Each path below is one point turned by a fixed rotation once a step. After each direction that follows a path, write how fast that rotation turns it, in degrees per step (0 if it stays still).
Each turn is a multiple of 5 degrees from 10 to 175, or 0.
Each row of a path follows its step; steps can be skipped.

step 0: [ -5 -10  13 -18  15   6  -9  10  16  -7 -20 -12   3  13  -1  11   0   6
 -12  -4  -3  13  -3   6   9 -13 -23   4  -4  -7  -4   2   3  -3   1 -14
  -5  11  10]
step 1: [ 13 -12  -6  16   3   6 -16   7   0  -2  -4   0   6   3   1   4   3   4
   4 -20  -7  10   5  11   6   4 -16  35  -7   0   4  -4  14   2   9  -7
   4  13  -9]
step 4: [ -6   1   3   0  10   5   9  -5  10  -5  -8  12   0  -6  20 -12 -12  -8
  -3 -11  16   7 -28   7 -13 -17  12 -11  14   5 -15  -2   5  -4  -2   4
  -5   4  -5]
step 5: [  5  12  -6   5   7 -15 -22   4  -9   6   8  19   6  -2   5  -7 -18   1
  -8 -22  11  -8  -4   2  -7  -2  -7 -11   2  17 -10  12   4  -4   2  -9
 -11  -1  13]
step 7: [ -9  11  -7  -9   7  -9  -4  -6   6  15  -4 -25 -23   9  -3  -4  -5   6
   4  12 -13  10   2   5  21  14  -4   5   8  -2  -9   8 -15  -8   0   0
 -11  12   0]
step 9: [ 19   1 -11 -15  -9  -6  -5   0   1 -15 -16  -4 -12  -9  -2   8  -9  -7
  20 -17  11   1   9  -3  -4 -10   0   7 -12  -8   8 -13  15  -1   2 -18
   5   5   5]
step 11: [-15  -3 -10  13  -2  16   8 -14  -2   0   9  -3  -5  -7   3 -13 -14 -19
 -10  11   5   8  -3  -2   3  -4  -1   9  25   6  -2  -6  -5   7  10 -18
  12 -14  -2]
step 14: [  5  10  13  -8  16 -13  -8  10  -3  20 -12  -3   4  -2   8  -7 -23   7
   0   6   8   3   4  -8   5  27  -4  -1  -6   6  12 -12   7   3   0  13
  -8  -1 -13]
step 15: [ 12  12   4  -7 -15  -4   3 -10 -13   4  -3   5  -4   0  10 -29 -10  10
  12  10 -12  12  20  -2   3  11   0  10   6  -9   0  12  -6  15   1  13
  -4   2   0]
step 18: [ 13 -22  11  -3   8  -4   5   5  -3 -10  -4   7  -8   7  -7  -6   4 -10
 -14  -8   1  10  -3  -1   6  -1  -1  11  -2  31  14 -12   0   1   1 -23
   6  -7  -6]
[ 0 -4 -6 -3  0 -1  2  3 -1  0  0  5 -1  5 -3 -4  1 -2  1 -6  1 -2 -2  2
  7  1  8 -1  0  2 -1  3 -2 -4 -2  1 -5  3  1]  25
[-1 -2  2 -2 -4 -7  3 -2 -2 -7  2  6  1 -4 -6  1 -1  3  3  0 -2 -1  2 -1
 -2  1 -1 -3  0 -1  6  3 -2  3  5 -5 -2  1  4]  110
[ 4  1 -2  5 -4 -5 -1  2 -4 -4 -6 -2  0  2  1  3  2  3  4  3  1  2 -2 -3
  4  0  1 -1  6 -3  3 -2  3  0 -1  4 -4  0 -5]  60
[ 2  1 -4 -2  0  2 -4  3 -1 -2 -2  5  8  2  3 -4 -4  4  3 -1 -4  4 -2 -2
  1  0 -5 -2 -4  2  0 -7 -2 -1 -2 -3  0 -3  0]  80
[ 1  0 -2  2 -1  2  1 -4 -3  0  2  3 -5 -1  1  3 -3 -3 -3 -2 -2  3  3 -4
  0 -9  4 -3 -3  3 -2 -7 -1  6  2  5 -4  1  1]  55
[-1  2  2 -5 -3 -1 -3 -5  4  1  0  0 -1  5  2 -2  6  3 -3 -4  2  3  7 -6
  4  2 -3  2 -2 -6  1 -1 -1  0 -2 -1 -2  5 -1]  45
[ 1  0 -8  1 -3 -3  0 -2 -1  0  2  2 -5 -4  2  1 -2 -3  3  0 -2  1  3 -1
  5  0 -7  1 -1 -1 -7  6  2 -1 -1 -1  2 -3 -1]  175
[ 1  0 -3  1  2  5  0 -8 -2 -3  3 -6  5 -4 -1 -3  0  3 -2  4 -2  2  5  2
  5  6  5 -1  1  3  2  1  2  1 -1  0 -3 -2  1]  85

step 2: [ -4  19  -6   4   7  10  -6 -10  -7   2  13 -13 -15   0  14  -6  -1   7
   5  -7  -2 -10   3 -22 -13   2   4  -3   5  -8  -4   8   8  -8 -21   4
  17  -4   3]
step 6: [  6   0   9  -2   7 -14 -10 -19  -7  -4   1  -7  -8   6  18  10   9   4
 -12  17 -10   3  23  -6  -7  -5   5  -9 -10   2   6  -5  -7 -14   8  -7
  10  -4  14]
step 8: [-14   6  -8 -13  -8   3   2  -6   7   4  -4  -6 -21   2   6  -5  -8   3
   7   0   3   3   2   3  -1  -5  10 -13   6   0  -9   8  10 -16  -8 -25
  17  -9  16]
step 9: [ -5   6   0 -11   4  -1  -8 -25  -5 -12   6  -6 -17   1  -1 -14  11  -2
  13   0   9 -17  -6   3  -4  -4   9  21   3   9  -5  14   1  -4  12  -2
  16  -1  -6]
step 10: [  5   0   0 -22  -1 -12   7 -10 -14  -5   3 -12 -11 -23  12   9  14   6
   2 -12   4  -1  -5 -15   9 -12  -5  -6  11   6  -2   5 -14  -2  -9  -4
   5   4  -1]
step 12: [-16  -5   3  21   5 -20   2 -17 -14   5   5   3  -6   5   6   7  13  -1
   0  -8   0  -6   4 -20 -11   5   5 -11  -1  -7  -2  11   8 -16 -10  -1
   6   7  10]
step 13: [ -5  -9  -1  -2 -13   4  -2   6 -10  -3   5   9  -6  -5   5 -12  -3  -2
   8  19  -5 -17   2  -3 -10  -3   5 -13  -4   4   5   5 -14 -22  -2 -18
  22   9  14]
step 14: [ -5  11  -4  -7   4  15 -16 -19 -11 -14  -2 -12  -6   1   2  -9   6   5
   0   8  -1  -6  -1  -1 -16   2   0 -14  22  -5 -21   9  -2  -9   3   1
  12  -7   4]
step 15: [  6 -10   6  -5  -1   7   0 -11  -6  -1  -6 -13  -2  -6  -8  -1  12  23
  16 -17   2 -14   3 -11  15  -9  -1   1  11   3   5   5   1  -5   5 -11
  23 -14   9]
step 16: [-16   4   4  -8   3  -5  -2 -13 -11  -8   4 -21 -10  -1  12  16  -1  -4
  -2  -4  12 -10  16  -1   6 -15  -7   3 -11  16 -10  -8  -4  -4   7  -3
   6   0  18]
[ 0 -1 -1  0 -1  2  0  3 -3  2 -1  1  5  3  0  0 -2  2 -5  0 -4  0  5 -3
  1 -2 -3  5  3  3 -4 -1  0 -3  7  2  1 -9  7]  35
[-1 -5  2  1 -2 -6 -1  5  4  4  1  0 -1  7  0  2  4 -3 -4  2  0  3  0 -3
 -6 -1  3 -5  0 -2  3 -1 -4 -4  3  4  1  2  0]  60
[-2  3  0  4 -2  4 -5 -6  0 -1  0 -2  1  4  3  4  6 -5 -2  0 -2 -6 -3  1
 -5  0 -2  4  1 -2 -1  2  3  2  1  4 -4 -1 -3]  145
[ 3 -7 -1  2 -2  6  2  2  1 -6 -1  2  0  3 -1 -1  0  0  4 -4  3 -1  0  0
 -3  4 -3  6 -3  4  2  1 -4 -3  4 -2  2  2 -5]  175

step 0: [  0 -14 -13  -3   7 -19  18   2   7  -5 -11   1 -13  13  -5   6  -6  -7
   6   4   0 -11   0   1  -3  -3 -12  -1   2  10  18   7   0 -16  -5   5
 -14   9  -5]
step 5: [  2 -19  18   6  -7   8   7   2  -3  -7  13 -14 -13  12   1  -4  -2   5
 -13 -10  -7 -13  -2  -4  -5   2  15   4  12   4 -19   3   4   7   5   2
  -3   9  -4]
step 7: [  3 -25   5   5   3  -6   4  -2  21   2 -20   0   0  12 -10   4   3  -3
  -3  13 -10   2  -2  -3  -6   0  -3   9  -5  -6  18   0 -13   4  -7  -2
 -16   4  -4]
step 8: [  4 -13   3   0  -6  -6  -2 -11   5  -6  -3 -17 -19  12   1  -5   9   7
  -9   9  -2  -5   1 -14   8  15   8  -4  -6  -4   3   4   0   9  -7 -13
 -16   2 -19]
step 9: [ 16  -5   2  -4  -3  -2  -5  11  -5   0  10 -20  -7  10  12   3   0  -5
  -1   0  24  -7   9  -3  -1  11   4  -1  11  -2   3  14  -2  -5 -14   5
  -8  -2 -21]
step 10: [ 13 -11  -4  -1   9   7  -5  16   3   8  -4   2   2  17   4  15  -2 -14
  -9   8   2   3   0   7 -13  -6  -5   7  -9  -7  13  22   5  -4 -15  10
   0  -2  -7]
step 11: [  3 -10  -3   0  11   4   6 -11  -2   5   4  -6 -18  21  -2   5  -3   2
 -15   9 -19  11 -11  -2 -10  -7   5  -7 -14   1  -1  19  13   1  -1  -3
  -6   3  -2]
step 12: [  2  -6   7   0   2  -4   5   0  -2   4  14 -18 -18  16   5  -5 -12  10
   3  -1  10   1 -14  -5 -10  -7   6 -15   9  14 -11   9  -1 -12   6   2
 -13   8  -5]
step 16: [  8 -10   1   3  -7  13   8  15   6   2  -2   6 -10  11   3   6  -2  -6
   0  -2  18 -18 -12  -1   5  11 -14   8  12   9  -3   2  -4 -12 -13  -3
  -7   9 -16]
step 18: [ 17  -2   1  -2   5 -14   8 -12  -4  -5   0 -12  -8   9  -6   4  -1   0
   8  -4 -25   6  -3   0 -10  -4   2   0  17 -10  -1  18   9  -3  -8  -7
 -13   2  -8]
[ 1  0 -8  4 -3  0  2  2  2  0 -1 -5  1  2 -4  2 -2  2  4  2 -1 -3  5  0
  6  4 -3  5 -1  1  3 -3 -2  1  0 -5  3  0 -7]  45
[-2  0  1  5 -1  0 -5  4 -4  5  0 -1 -2 -3  2  1  2 -8  1  1  6 -2 -2  7
  0 -3  5  4  3 -2 -1  0  0  1  3 -2  2  3 -3]  100
[-4 -3 -1 -1  1 -1 10 -1  2  1  5  5  0  5 -1  0 -2 -4 -3 -3 -3  4 -4  5
 -1 -1  1  2  2  5  0 -3 -2 -2  2 -1  3 -2 -4]  65
[ 0  3 -5  2 -3  7 -1 -2 -4 -2 -4  3  3  2 -2  3 -4  3 -1 -2 -1  0  2  2
 -9  0  4  0  0  2 -6  2 -1 -2 -5 -3 -1  2 -3]  55
[-2  0  0  2 -5  3 -1  4  7 -1  0  4  0 -6  1 -3 -2  0 -5  6 -4 -2 -4 -2
  1 -4  1  3 -1  0  4  5 -3 -2 -4 -1  4  1  0]  115
[ 4 -2 -1  4  5  1 -1 -5  3  3  2 -1  2 -1  1  6  3  2 -1  2 -2  8  3  2
  1 -3 -4  6  1 -4 -4  2 -3 -3 -1 -2  3  1  4]  90
[ 1 -2  4  0 -1 -1 -4  0  1  2 -4  5  1  6 -4  2  5  3 -5 -3  1 -3 -4  0
  0  0 -3  0 -6 -1  0  0  2  5  2 -4  7  0 -1]  115

step 0: [-10  -3   4   5  18   4  -6  -3   0  18  24 -11   8  -3   3   5   1 -20
  -2  11  17   9  10   4  -9   4 -12   1  -6 -12  10 -24   8  -4   9   8
  -4  -6   4]
step 1: [-10  -1   2   8  -5 -14 -15 -12  13   3  -3  16  -6  10   5   5  -6   3
   3   4  20   1  -1 -21  -3 -13 -21  11 -18  -4   1   1 -14 -15   4   9
   6   0 -10]
step 2: [  7   4  24 -10   2   4  -3  -1  -3  -1 -13  -3   6   5 -20   1   8  -4
   8 -10  -4   5  -5 -10   2   7 -18 -13  -8  -7  -5 -16   9 -21  -5  21
 -14  -1  -8]
step 3: [ -6  -1   4  16   0  13  12  -4  -6   3   6   0   7  17  -3  32   2  -5
  22  10   2  19  13  -3  -2   1  -4   4  -1 -10  10  -9   1  -2  19   1
  -1  -5  -2]
step 5: [-11 -14  15  -2   9  17 -11  -5  -4 -10  11   9  -2  10  -3  -1  -7 -11
 -11  -7 -14   1   2 -12   5   3 -13  -9 -17  -2   6 -13  -4 -13  -2   8
  -5 -28  -4]
step 6: [ -2  -1  12   2 -10  -3  21  -8   7   4  -2   1  -1  19   1  22   3   0
  -1  28   4 -12   0  -9 -10  17  -7   7  -7  -1  -1 -10  10 -17   5  12
  10  -6  -2]
step 8: [-22  -9  -2  12  15   5   2  -4  10   4  15   4  -3   8  -3  -3   3   7
  -2  -7  12  -1   9 -12   2  -4 -18 -13  -8   0  11  -6  -9 -27  18   1
  -9   2 -13]
step 10: [ -6  -3   8  -2   5   0  -5 -17  -4  15  -5   8  -4   1  -5  25   9 -20
  19  -3  -1   8 -12  -6 -14  -8  -7   0  -1  -1   1 -21  -5   4  12  18
 -10 -10  -3]
step 11: [-14  -4   4  16   1 -12   6  16   1   1   8  -4  -6   8 -15   3 -11 -13
  13   2  14  16  13 -15   6  -3   1   1 -16  -8  -9 -13  10 -23   2   2
   8   0 -12]
step 12: [  9  -2  19   0  -2   4  -9  -8  -5  -5 -17  10  10  21  -2   2  -3   4
  -1  -9  10   3  14 -15   6   1 -16  -1   0 -12  21  -5  -2  -9  -2  -4
   3 -26  -6]
[ 5  2 -3  4 -6  1  0  0  4 -2 -6 -2  6  0 -2 -2 -3 -2 -2  7  4  2 -2 -3
  0 -1 -2  1 -1  4  0  2 -1  1  5 -2  7 -1 -1]  135
[ 3 -2 -1 -2 -6 -4  2  3 -2  2 -3  1  0  1  0 -7 -1  4  1  3 -1  0  6  0
 -2 -3 -5  0  1  2 -1 -3  5  3 -7  4 -2  1 -2]  145
[ 0  2  0 -4  0 -3 -2 -1 -2 -1  1 -4 -4  1  3  0  1 -1 -6 -3  4 -2  9  2
  8 -3 -4 -2 -4  2  2  3 -4  2  3  2  2 -2  2]  95
[ 3  4 -5  4 -1 -2  2  7  0  3  6 -1 -1  6  4  4 -5  2 -1  3 -4  0  4 -2
 -2  4 -1  2 -2 -4  0  0 -3 -3  1 -1  1  4  0]  135
[-1  5 -4 -4  1  4 -2  1 -2  2 -1 -2  0 -2 -3 -2  3  3  2  0  7  0 -2 -4
 -4 -2 -2  1 -6 -3 -2 -3 -3  3  2 -1 -5  6 -1]  45
